Each path below is one point turned by a fixed rotation once a step. After each direction that follows a path, write how fast that rotation turns it, in degrees per step (0 if it stays still).
Each turn is a multiple of 5 degrees from 10 to 175, or 0.
Each row of a path follows its step; steps can be skipped.

step 0: 0.46	1.63	-1.52	0.55	0.74	-0.68	1.63	-0.58	-0.22	0.07	-0.51	1.22	-3.31	0.83	0.15	0.24	-0.49	-0.03	-2.27	0.42	-0.32	0.03	-2.14	0.73	2.02	0.20	-0.17	-1.40	1.23	0.77	-1.91	-2.05	1.53	-0.50	-0.31	1.70	-0.96
step 1: -0.42	0.59	0.65	-1.98	-0.85	-2.79	-1.93	-1.71	-1.91	0.40	1.32	2.66	-1.21	-0.93	1.62	1.03	-0.05	0.82	0.86	-0.77	0.78	0.46	-0.28	1.58	-1.47	-0.10	0.65	1.27	-0.57	0.25	-2.03	1.19	0.67	1.00	-0.74	-0.18	-0.82
step 2: 0.48	0.50	-1.35	-1.54	0.48	1.02	-2.37	1.87	-0.20	-1.01	1.32	0.52	0.56	0.10	1.40	-0.16	-1.32	0.08	0.40	-1.49	0.40	1.81	-3.00	-0.40	1.51	-2.30	0.16	1.19	-1.13	-0.05	2.40	1.43	-0.52	-0.34	0.93	-0.36	1.11
step 3: 0.40	-1.22	1.09	2.69	0.27	1.27	-0.87	-0.95	-0.26	0.25	1.51	-0.52	-2.37	0.29	0.10	-1.53	0.50	0.16	0.98	-0.33	-0.27	-2.88	-1.30	-0.39	1.58	1.17	0.54	-1.42	-0.44	0.51	0.84	1.35	-0.62	0.02	0.03	-2.03	2.72
step 4: -1.11	1.24	2.38	0.14	1.57	0.89	1.08	-0.75	-0.13	-0.69	-0.04	1.48	-1.91	0.27	0.73	-1.27	0.82	1.05	-1.30	0.14	-1.83	-0.80	0.58	-0.04	1.35	-1.19	-0.05	-1.64	2.74	-2.36	0.00	0.49	-0.72	-0.36	0.28	1.41	-1.98
step 5: 0.98	1.60	-0.98	-0.66	-0.62	-2.10	1.56	-1.59	-0.41	-0.77	-1.24	2.94	0.48	0.23	2.44	-0.05	-0.40	1.44	-0.27	1.98	2.45	-0.12	0.26	0.12	1.94	-0.09	1.25	0.16	-0.43	-0.27	-1.91	-0.51	0.72	0.28	1.01	-0.75	0.24
step 6: 0.11	0.91	-0.48	-0.97	-1.73	-0.29	-0.74	0.65	-1.06	2.11	2.02	0.42	-0.25	-0.96	-0.09	1.23	0.26	-0.63	-1.33	1.30	1.37	1.43	-1.31	0.53	-0.58	-0.80	2.38	1.66	1.63	0.70	1.70	3.21	0.61	0.07	0.45	-1.39	0.06
step 7: 0.43	1.06	-0.72	1.47	0.22	-0.71	-1.46	0.94	-2.81	-0.75	-0.41	-2.77	0.03	1.60	-0.04	-1.00	0.08	0.85	-0.55	-1.10	-2.14	-0.90	-1.95	1.11	1.20	-0.73	-0.45	-0.13	-0.86	1.10	0.90	1.82	-0.10	1.37	2.43	0.29	1.84
step 8: -1.85	0.24	0.91	0.88	0.55	2.28	-0.12	0.03	-0.02	-0.19	0.44	-0.67	-1.53	-0.19	3.34	-1.04	1.14	0.10	-1.35	-1.93	-1.20	-1.73	-1.47	1.11	0.43	1.45	0.86	-0.15	2.34	0.08	-1.95	-2.03	0.17	-0.01	-0.82	-0.92	0.60
step 9: -2.05	1.78	-0.87	0.66	-0.41	0.37	-0.02	-1.32	-1.77	-2.16	-1.45	3.63	-0.06	-1.13	1.07	0.58	0.09	0.02	1.17	0.66	-0.41	-0.37	0.90	0.17	-0.05	-2.30	-0.42	-0.19	0.22	-2.80	-0.74	0.82	0.48	-0.35	-2.13	-0.45	0.45
-0.63	0.26	-0.81	0.37	-0.36	0.02	-0.39	-0.03	-0.18	-0.22	-0.37	0.08	0.42	0.58	-0.38	0.70	0.85	0.21	-1.04	0.02	-0.28	-0.14	0.05	0.41	-0.25	0.18	-0.44	0.64	0.48	0.48	-0.16	-0.28	-0.24	-0.01	-0.09	-0.51	0.14
40
-0.51	-0.18	-0.94	-0.29	-0.16	-0.22	-0.25	0.12	0.20	0.02	0.67	-0.25	0.38	-0.39	0.20	0.36	-0.17	0.64	-0.25	-0.07	-0.50	0.31	0.25	-0.37	-0.26	0.34	0.58	-1.15	-0.51	0.20	0.24	0.55	0.03	-0.55	0.51	-0.25	0.20
85
0.43	-0.12	-0.30	-0.13	-0.20	0.21	0.06	0.24	0.61	-0.42	-0.18	-0.35	0.39	-0.27	1.09	-0.44	-0.01	0.31	-0.36	0.01	0.41	-0.04	-0.52	-0.09	0.53	0.70	-0.46	0.65	-0.28	-0.24	0.18	-0.80	0.27	-0.57	0.73	-0.17	-0.18
130
-0.41	0.23	0.32	-0.13	-0.29	0.10	-0.06	-0.07	0.53	0.06	0.54	-0.19	-0.74	0.35	0.84	0.22	-0.03	-1.00	-0.44	0.09	-0.65	0.64	0.49	-0.38	-0.27	-0.10	0.12	0.33	0.11	-0.16	0.75	-0.18	-0.25	0.40	0.08	-0.38	-0.73
160
0.36	0.33	-0.52	0.06	0.38	-0.04	0.25	0.13	0.50	-0.05	-0.35	-0.05	0.05	1.14	0.21	-0.02	-0.43	-0.21	-0.12	-0.18	0.21	0.25	-0.11	-0.35	0.62	-0.31	0.52	-0.62	-0.47	0.74	-0.40	-0.74	-0.22	0.76	-0.15	-0.25	0.58
145
0.09	0.15	0.30	-0.04	0.72	-0.69	0.34	-0.75	-0.30	0.18	0.25	-0.53	0.14	-0.17	-0.20	0.14	-0.17	0.00	-0.88	-0.71	0.46	0.66	-0.14	0.25	-0.14	-0.25	0.06	0.62	-0.59	0.53	0.16	0.31	1.00	-0.03	0.01	-0.15	-0.12
70

step 0: -1.36	0.10	1.81	-1.93	0.04	-0.50	3.16	-0.25	-0.08	0.27	-0.89	-1.42	0.26	0.02	1.02	-0.80	-3.00	-0.20	-0.82	-1.22	-0.12	-0.51	-0.50	-0.39	0.63	-1.00	-0.66	0.51	2.30	0.74	1.90	0.27	0.09	0.28	-0.03	1.91	-0.25
step 1: -0.30	-2.78	-0.53	0.00	0.27	0.32	-1.53	-2.95	0.75	0.38	-0.96	-1.27	0.03	0.27	-1.09	-1.29	-0.84	1.03	-0.60	1.39	-1.33	0.57	1.02	1.37	-0.68	0.00	-0.38	0.15	0.99	1.41	0.49	-0.72	-2.30	0.04	-0.41	2.26	0.78
step 2: 0.36	-0.51	0.74	-1.52	0.93	0.62	0.29	-1.59	-3.24	-1.50	-1.54	1.27	-0.79	-0.39	0.67	1.01	1.08	-1.52	-0.29	-0.12	0.09	-0.26	0.69	0.73	-0.71	-0.87	-1.11	0.72	0.89	-0.54	2.43	1.36	-0.14	-0.77	-1.91	1.76	0.17
step 3: 0.86	-0.43	-0.85	-1.95	0.52	-0.92	-0.52	-1.77	0.69	-0.50	-0.64	-0.98	-0.14	0.93	0.40	-1.65	-0.35	-1.85	-1.64	-0.88	0.69	0.38	-1.25	0.83	-0.37	2.55	0.66	0.75	2.79	-1.50	-1.35	0.21	1.12	0.31	-0.35	1.52	0.45
step 4: -1.31	-0.81	1.49	-0.85	1.18	-0.86	-3.78	0.06	-1.43	0.53	-0.90	1.12	0.39	-0.38	-0.64	-0.86	-0.41	-1.43	0.79	0.81	0.06	-0.47	0.09	1.18	1.59	1.44	0.86	-0.88	-0.11	-0.84	1.63	0.10	-0.91	1.28	-0.12	1.26	-2.00
step 5: 0.79	1.92	-0.12	1.72	1.54	0.49	-0.80	-0.38	-1.04	-0.08	0.19	0.20	2.22	1.02	-1.09	-0.28	-0.22	-1.07	-0.74	-1.96	-0.07	0.78	-1.68	-0.54	0.30	0.35	0.01	-0.24	2.81	-1.52	1.99	0.90	-1.61	-1.71	0.00	0.41	0.44
step 6: -1.55	-0.84	-0.78	-0.72	-0.58	-1.97	-1.01	0.82	-0.64	-1.46	2.03	-0.03	0.66	0.86	-1.55	-0.17	-1.04	1.42	0.54	-1.79	0.34	-0.74	0.43	0.96	0.89	2.34	-1.90	-1.78	1.73	0.55	0.48	-1.12	0.88	-0.64	-0.39	1.63	0.18
step 7: -1.63	0.62	-0.60	-1.06	0.54	-0.10	-0.75	-0.06	1.02	1.57	-0.18	0.06	1.29	-0.67	-0.91	1.61	-0.88	-1.03	0.34	0.07	-1.72	2.95	0.50	0.15	0.97	-1.23	-1.27	-1.53	2.04	1.05	1.62	2.32	0.10	0.49	-1.23	0.31	-1.17
step 8: -0.47	1.74	-0.89	-1.88	-0.92	1.33	1.07	-2.50	0.22	0.06	-0.48	-0.88	0.50	1.07	-1.52	0.40	-2.94	1.46	0.69	-1.02	-0.13	-1.71	-0.39	1.39	-0.07	-0.25	-0.36	0.21	0.93	-0.68	2.57	-0.45	-0.58	0.43	-0.47	0.60	1.03
step 9: -0.38	-1.61	-1.77	-0.28	-0.88	-0.51	-2.08	-2.42	-1.41	-1.49	-1.17	0.02	1.17	0.58	0.23	-0.24	-1.71	-1.08	-0.28	2.05	-0.22	1.08	1.60	0.93	-0.47	-0.19	-2.14	-0.86	0.42	1.45	0.20	0.33	0.89	-0.87	0.57	-0.29	1.42
0.35	-0.73	0.37	0.05	-0.20	0.14	0.15	-0.49	-0.33	0.31	0.70	-0.67	0.42	-0.60	0.29	-0.08	0.90	-0.31	-0.46	0.32	-0.53	-0.81	0.00	-0.33	-0.17	0.27	-0.19	-0.31	0.52	-0.60	0.34	-0.12	0.06	0.54	0.02	-0.29	-0.35
35
0.41	-0.13	0.37	-0.44	0.70	0.32	-0.10	0.44	0.09	0.14	0.49	0.53	-0.61	0.02	-0.21	-0.13	0.13	-0.79	-0.25	0.37	0.16	0.07	0.24	0.58	-0.43	0.77	0.69	-0.32	-0.08	-0.51	0.09	0.12	-0.03	-0.78	0.88	0.03	0.24
45
0.14	-0.96	0.40	-0.34	-0.19	0.11	0.11	0.32	0.21	0.07	-0.76	-0.66	-0.30	0.81	0.72	-0.06	0.47	-0.37	0.50	-0.25	0.24	0.32	0.00	0.32	0.42	-0.51	-0.42	-0.07	-0.07	-0.75	-0.09	-0.42	-0.66	-0.25	-0.06	0.00	0.35
35
0.61	-0.96	-0.38	0.75	0.22	0.56	0.09	0.08	-0.20	-0.38	0.13	0.97	-0.02	0.12	0.11	0.44	0.03	-0.10	0.32	-0.56	-0.25	-0.27	0.60	0.01	0.34	-0.05	0.14	0.15	0.74	0.34	-0.18	-0.48	0.64	-0.40	-0.54	-0.10	0.22
95
0.62	0.30	-0.41	-0.37	-0.41	0.03	0.28	-0.35	1.07	0.10	0.74	-0.05	-0.31	0.41	-0.36	-0.86	-0.03	-0.21	-0.37	-0.77	0.14	-0.61	-0.58	-0.11	0.08	-0.40	0.56	0.10	0.27	0.09	0.02	-0.19	-0.41	-0.07	-0.48	0.09	0.37
145
0.15	0.23	-1.14	-0.34	0.15	0.29	0.89	0.53	-0.84	-0.35	-0.55	0.05	0.28	-0.03	0.20	-0.27	0.31	0.63	-0.37	-0.26	-0.45	-0.30	-0.23	0.43	0.30	0.21	0.35	0.10	-0.11	-0.47	0.46	0.54	-0.40	-0.22	0.05	-0.48	0.07
125
